Each row of M is roughly a mix of the hidden directions of one of several groups.
M, 132 rows:
[[ 3.23  1.85  0.06  2.77 -1.46  0.64 -1.66 -0.64 -1.54 -2.07]
 [-3.09  2.68  1.43 -1.16  1.56 -1.35 -0.84 -2.47 -0.06 -1.65]
 [ 1.77 -3.19 -0.54  0.44 -3.13  0.58  2.07  1.51  1.44 -1.17]
 [-2.28  3.02 -1.98  2.60  1.55 -2.03 -0.03 -0.68 -0.07 -1.38]
 [-2.82  1.29 -0.05  1.04 -0.62 -1.08 -0.80  3.44  2.63  1.51]
 [ 0.24  2.33  0.50  2.92  0.05 -0.85  2.26 -1.96  2.20 -2.27]
 [-1.13 -3.38 -1.92  0.24 -1.07 -3.13 -1.96  1.33  0.77  0.58]
 [-1.86  0.08 -1.27  2.15  4.14  0.51  1.98  0.70  1.55  0.09]
 [ 0.80 -1.32  1.53 -0.14  2.68  2.07 -0.70 -3.31 -2.50  0.09]
 [-3.04 -1.97 -1.13 -1.60 -0.62 -0.74 -0.57  3.20  2.33 -0.11]
 [ 0.43  0.78 -0.42 -0.09  0.47 -0.48 -1.18 -4.58  2.86  1.38]
 [ 1.78  2.45 -1.29  0.45 -3.17  1.82  2.54  0.14  1.64 -0.62]
 [ 0.57  1.08 -2.94  1.03 -0.34  2.48  1.65 -2.01 -3.11 -0.15]
 [-1.08 -3.25 -0.83 -3.29  0.33 -0.05 -2.37 -0.09 -1.30  1.79]
 [-1.27 -3.53  0.86  3.43  0.18  0.63  0.84 -0.11  2.24  1.08]
 [-0.72  3.09 -1.96  0.66  1.86  0.67 -0.33  3.30 -1.78 -1.24]
 [-1.45 -1.69  1.61 -1.71 -1.64 -1.35 -1.51 -3.14  2.12  1.52]
 [-3.38  0.24  3.55  1.34 -2.09 -0.46 -0.11  0.27 -1.79  0.42]
 [ 1.94  3.10 -0.61 -1.65 -2.91  0.55  1.58  1.62  1.90 -0.05]
 [ 1.29 -1.24 -0.57  1.64  3.23  0.44  1.32  2.81 -2.60 -0.85]
 [ 1.03  3.05  2.87 -1.01  1.63  1.68  1.49 -2.47 -0.74 -0.07]
 [-1.83 -0.66  0.84  0.57  2.09 -1.35 -1.87 -2.84 -0.72  3.29]
 [ 0.84  4.08 -0.69 -0.14 -1.37 -0.66  3.06  1.28  1.28 -1.06]
 [ 1.85 -1.03  0.62  0.47  2.66  2.51  1.76 -1.57 -2.91 -1.19]
 [ 0.40  2.08 -0.44  0.03 -2.05  3.20 -2.93 -2.46  0.41 -0.06]
 [-0.38  0.57 -2.08  2.62 -1.61  2.43 -0.11 -2.23 -2.95 -0.21]
 [-0.13  0.98 -2.02  0.93  2.20  2.12  1.16  3.91 -1.28 -0.65]
 [ 0.46 -4.43 -1.37  0.22 -1.17 -2.52 -0.82  0.87  0.80  1.55]
 [ 0.53 -1.62 -2.12 -0.63 -1.91  2.88  2.82  1.02  1.87 -1.31]
 [ 0.58  4.27  0.80 -0.42  0.87  1.45  0.76 -2.41 -2.16 -0.83]
 [-0.74  3.74  1.30 -1.39  1.87 -0.90 -1.42 -2.82 -1.23 -0.04]
 [ 0.13 -0.73 -1.84 -1.34 -1.73 -4.61  0.94 -0.28  1.28  1.17]
 [ 0.56  1.92  0.11  2.96 -1.04  0.53  3.15 -2.35 -0.39 -2.05]
 [-0.64 -3.12  2.25 -0.70 -0.88 -0.96 -1.91  2.72 -2.31 -0.35]
 [-1.03 -4.18 -2.00 -0.45 -0.30 -1.45 -0.22  2.64  1.00  1.00]
 [ 2.89  0.67 -0.33  0.69 -3.65 -2.12  1.30  0.48  0.60 -2.11]
 [-1.14 -1.38 -0.78  1.04 -0.80 -4.13  1.61  2.30  1.61  0.94]
 [-2.08 -0.69 -1.68  2.38 -0.58 -1.40  3.36 -1.58  2.12 -0.13]
 [-2.08  2.31  2.49  0.90  1.96 -2.05 -1.57 -2.09 -1.54 -0.18]
 [-0.05 -3.44 -0.62  1.26 -2.58  0.33  3.07  0.86  0.35 -1.77]
 [ 0.46  3.71 -0.94 -0.32  2.19 -1.44 -2.96  0.52  1.74  0.19]
 [ 2.17 -1.58  0.45  0.01  0.20 -0.32  0.37  4.90 -1.38 -0.55]
 [ 1.24  2.51 -0.09  0.58 -0.76  2.91 -0.81  2.45 -2.70 -1.67]
 [ 1.75  0.04  0.47  1.75  1.06  1.14  0.28 -3.82 -3.23  0.23]
 [ 2.38  1.67 -0.17  1.99  1.33  2.56 -1.71 -1.30 -2.67 -1.18]
 [ 2.24 -1.07  2.28 -2.12 -2.78 -1.50 -1.39 -0.41 -2.43 -0.22]
 [-1.23  1.11 -0.84 -0.72 -2.88 -0.85  2.04  3.12  2.65 -0.28]
 [ 0.52  1.20  1.31 -0.55 -1.20 -1.60 -1.92 -3.94  2.56  0.63]
 [ 2.16 -3.72  1.70 -1.52  0.26  0.97 -2.20  0.54 -1.73  1.03]
 [-2.35  1.10 -0.03  1.61 -3.07  2.07  2.78  1.18 -1.06 -0.78]
 [-1.46 -1.12 -2.01 -2.26  2.36 -1.34  0.28  1.83 -2.75  1.73]
 [-3.64 -1.97 -0.50 -0.92  1.93  0.33 -0.02 -1.83 -0.60  2.86]
 [ 0.51  0.34 -1.46 -0.86  3.13  2.84  2.19 -1.17 -2.56  0.30]
 [ 0.30 -1.27  0.30 -2.56 -2.57 -3.09  2.29 -0.43  1.99 -0.05]
 [-1.12 -0.35 -1.95 -1.59  0.19  1.79  0.11  3.44 -2.68 -1.99]
 [ 0.11 -1.26 -2.08 -1.45 -0.41  1.65  1.30  4.11 -2.08  0.12]
 [-2.96  0.04 -1.67 -2.41 -0.77  0.42 -0.14  3.04  2.51  0.41]
 [ 0.71  1.68  0.16  2.75 -1.34  0.07  1.40 -2.78  3.03 -1.51]
 [ 1.24 -0.74 -2.14 -2.36  0.55  1.20  2.23  2.79 -2.55  0.83]
 [ 2.36  3.32  0.53 -1.94  0.55  1.56  1.53 -1.12 -2.63 -0.22]
 [-1.01 -2.01  2.89 -1.69 -1.86 -1.20 -0.51 -3.40  0.54  0.80]
 [-2.45 -2.05  2.51 -0.24  0.95 -0.88 -3.39 -0.71  1.26  1.45]
 [-1.19  3.89  0.20  2.13 -1.53  2.11  2.37 -0.05 -0.57 -0.09]
 [ 1.55 -0.14 -0.55 -0.15 -1.25  3.97  3.09  1.28  1.28 -1.00]
 [-1.52 -0.77 -0.48  1.33  3.74 -1.81 -3.22 -1.09  0.06  0.46]
 [-0.72 -1.82  0.79  2.73  0.99  2.13 -0.55  1.25  3.43  1.69]
 [ 1.02  1.16 -2.47  1.25  2.40  1.71 -1.45  3.24 -1.52 -0.55]
 [-0.60 -1.83 -2.42 -3.29  0.73 -1.52  1.90 -1.81 -1.81  0.75]
 [-0.76  2.12  0.71  1.16  2.24 -1.65 -3.36 -1.66 -1.06  2.02]
 [ 1.57 -2.05  2.81 -2.20 -1.41  0.08 -2.44 -0.90 -2.37  0.32]
 [-0.31  3.63 -2.91  2.87  0.58 -0.91  0.51  0.19  0.32 -1.54]
 [ 0.82 -0.70  2.12 -2.93 -3.72 -0.88 -1.50 -0.65 -1.51  0.21]
 [ 1.21 -1.56 -0.53 -0.47 -0.45  1.18  1.02  2.58 -4.39 -0.96]
 [ 1.42 -0.97 -2.39  1.79 -2.57  2.58  0.83  2.53  1.07 -0.77]
 [-2.94 -0.55 -0.79  2.55  3.15  1.25  2.26 -0.64  0.94 -0.13]
 [-3.26 -2.04  0.34 -1.81  0.04 -2.34  0.63 -0.25  1.88  2.50]
 [-2.67 -2.13  1.16  0.44  3.95 -1.59 -1.08 -0.55 -0.95  0.44]
 [ 3.14  3.41  1.64  0.11 -0.27  1.26  0.11 -2.57 -1.20  0.09]
 [ 1.60  4.04  0.98 -1.17  0.67  1.68  1.10 -1.68 -2.23 -0.65]
 [ 1.50 -1.63  0.04  4.39 -2.80  0.73  0.55 -0.73  0.61 -0.46]
 [ 2.19  1.56 -2.79 -1.12 -0.02  3.48 -0.34 -0.31 -2.31  0.18]
 [ 2.70  2.50  0.34  0.09 -3.48  0.61  1.52  0.45  0.63 -2.20]
 [ 0.29 -4.80  0.92 -1.19  1.35  0.51 -1.54  0.94 -0.80  1.60]
 [ 0.21  1.31  0.87  2.90 -1.50 -0.48 -3.42 -1.32  2.61 -0.48]
 [ 2.52  1.55 -1.09  0.05  2.10  3.27 -0.68  0.15 -2.20 -1.89]
 [ 0.23 -3.03 -0.54  3.49 -1.74  0.09 -0.39  2.83  0.98  0.24]
 [-1.07  4.06  1.45  2.67 -0.87  1.09  1.72 -0.41 -1.01 -0.99]
 [-0.05 -0.56  2.19  1.25 -1.31 -4.09 -1.04  1.24  2.43  0.55]
 [ 0.02  1.19  1.81  2.02 -1.40 -0.50 -0.77 -3.76  2.80  0.62]
 [ 0.86 -2.44 -2.35  0.85 -0.84  3.00  1.69  2.16  1.73  0.86]
 [-0.97  3.70  0.52 -3.03  2.13  0.00  0.00 -1.22 -1.85 -0.60]
 [ 3.57 -2.51 -2.50 -1.80  1.54 -0.36 -0.86 -0.98  0.98  0.47]
 [-2.51 -1.21  2.44  0.49  1.11 -3.25 -0.06  2.20  0.82 -1.65]
 [-0.23  4.46 -1.51  2.00  0.01 -1.74  1.06 -0.27  0.06 -1.86]
 [ 3.38  2.62 -1.49  2.46 -0.51 -1.56  0.13  1.69 -0.58 -1.20]
 [-1.35 -2.17  1.98 -0.69 -0.41 -2.86 -0.51 -3.41  1.35  0.96]
 [ 1.08  1.17 -1.91  0.27 -2.53  3.66  0.06 -2.71 -0.44  0.58]
 [-1.44 -1.27  0.57  0.36  2.24 -3.88  2.40 -1.14  1.60 -0.29]
 [-0.84 -0.43 -0.18 -0.59 -0.70  1.22  0.85  4.89 -2.45 -0.13]
 [ 0.86  2.08 -0.82 -3.55  0.21 -2.32 -1.04  0.19 -2.98 -0.33]
 [-2.08 -1.79 -1.57 -1.64 -1.33 -3.25  2.03  0.10  1.43  1.64]
 [-2.23 -0.06 -2.07  3.71  2.53  0.44  1.10 -1.42  0.90 -0.50]
 [ 0.98 -2.74  2.13 -2.64 -1.26  2.04  1.05  1.90 -1.74  0.63]
 [ 1.78  2.64 -1.61  2.08 -0.42  1.22  2.90 -1.86  1.80 -0.29]
 [ 2.89  0.15  1.44 -2.86 -0.09 -0.24 -3.49  1.36 -0.65  0.84]
 [ 0.44 -2.49  0.86 -0.32 -0.48 -0.24  0.97  3.46 -3.67 -0.12]
 [ 0.11  0.53 -2.08  2.00  1.84  1.51  1.41  3.14 -2.46 -1.31]
 [-2.08 -1.56 -4.20 -1.42 -0.30 -1.57  0.58  0.61 -2.02 -0.43]
 [-1.59  0.01 -0.92 -2.20 -1.37  0.07  0.15  3.82  2.89 -0.93]
 [-0.93 -0.67  2.32 -1.34  0.50 -2.29 -1.25 -3.25  2.50  1.25]
 [-1.05 -0.63 -0.97 -0.67  0.79  0.57  0.78  2.26 -3.58 -3.40]
 [ 2.14  3.22 -0.72  1.84 -3.00 -0.18  1.17  1.58  0.49 -1.39]
 [-1.56 -1.43  0.08 -1.01  0.48 -0.29 -0.06  4.50 -2.04 -1.91]
 [-2.08 -2.79  0.57 -2.14  1.04 -2.45  0.97  1.82  2.19  0.88]
 [-2.26 -0.75  1.88 -0.17 -0.67  1.05 -1.18  3.67  2.66 -1.09]
 [ 1.34  2.68 -3.04 -3.06 -0.98 -0.06 -0.25 -0.34 -2.09 -0.91]
 [ 1.65  1.27 -0.64 -0.84 -1.34  3.32 -2.15 -1.61 -2.47  1.52]
 [ 0.47  1.24  0.64  0.83 -0.07 -0.82  0.53 -3.18  2.86  3.44]
 [ 0.14  1.17 -0.93 -0.97  0.14  2.89  0.94  4.18 -1.92 -0.55]
 [-2.22 -3.72  0.35  0.68  1.65 -2.38 -1.33 -1.85 -0.01  1.00]
 [ 0.44 -2.06  1.39  0.65  0.77  0.84  1.11 -4.22 -2.57  0.40]
 [ 0.13  1.71 -0.82  0.68  1.64  2.69  1.08  3.21 -2.58 -1.33]
 [-1.15 -1.70  1.27 -1.96 -0.72  0.55 -2.63  2.81 -2.47  1.59]
 [-1.74 -3.72 -0.64  1.44  0.36 -2.05 -1.69  1.75  1.35  1.56]
 [ 1.13  2.40 -1.61  2.11  0.04  0.68  2.41 -1.91  2.01 -2.43]
 [ 2.07  2.13  0.44 -0.01 -2.71  2.86 -0.14  0.69  0.13 -2.97]
 [ 0.59  1.81 -1.22 -3.97 -0.31 -0.45  1.08  1.42 -2.60 -1.68]
 [-0.89 -0.38  1.09 -2.62 -1.22 -1.17 -2.93  1.69  3.23 -0.44]
 [-0.04 -2.43 -0.14 -2.06  0.49  0.26 -1.66  3.11 -3.23 -0.76]
 [ 1.05  3.61  1.44 -0.91  0.00  1.35  1.81 -2.15 -2.05 -1.75]
 [-0.95 -0.13  1.76  0.59  2.49 -3.78 -0.01  1.11  2.60 -1.02]
 [ 3.58  2.00 -1.07  1.34 -1.32 -0.49  2.87 -0.54 -1.44 -1.27]]

Here is one row of each group, with its name. Which group are the others in?
[ 0.95  4.18  0.62  1.86  1.90 -0.86  1.04  0.20  2.50 -0.02]
J
[ 2.27 -0.56  1.27 -0.43  3.48  1.01  0.37 -2.78 -2.38  0.02]
K
[ 2.19 -1.76  1.62 -2.66 -1.89 -2.18 -1.98  0.84 -1.75  0.54]
D
[-1.21 -1.86  0.10  4.64 -0.20  0.74 -1.18  1.02  1.89  0.91]
E

[-0.29  1.87 -2.77  0.99 -1.20  2.34  3.45  1.06  0.86 -1.02]
J
[-1.24 -1.57  0.72 -0.06  3.53 -0.46 -3.33 -1.37 -0.74  1.80]
K
[ 1.54  3.14  1.11  2.33 -0.65  2.33 -1.71 -1.57  1.93 -0.14]
E
[ 1.14 -2.91 -1.52  1.07 -2.46  1.41  0.64  2.38  2.54 -0.31]
E
[ 1.47 -0.49 -3.92 -1.27 -1.86  2.44  1.22  1.78  0.59 -0.44]
E
[ 1.90 -0.28  3.20  2.20  0.61  1.46 -0.30 -2.81 -2.01 -0.81]
K
[ 0.76  3.10 -1.69 -0.97  0.01 -2.04  0.68  3.17  2.19  0.71]
K
[-2.42 -1.09 -0.02  0.96  0.13 -1.94  3.13  2.46  1.36 -2.12]
J
[ 1.00  1.09  3.05 -1.75 -0.89 -2.09 -2.49 -0.25  2.79  0.35]
K
[ 0.87  1.40  2.79  1.35 -2.35 -1.01 -1.36 -2.11  1.89 -2.28]
E
[-1.90 -2.82 -0.31 -2.39  0.58 -0.30 -0.59  1.70 -3.58 -0.29]
J
[ 2.09  3.64  0.28 -1.45  0.07  2.11  1.64 -1.26 -2.17 -0.82]
E
[-2.21 -4.23 -0.90 -0.15 -0.25 -1.99  1.41  2.02 -0.39 -0.30]
E
[-2.40  0.88  2.45 -1.28  3.97 -0.74 -0.94 -0.45  0.16  1.53]
E
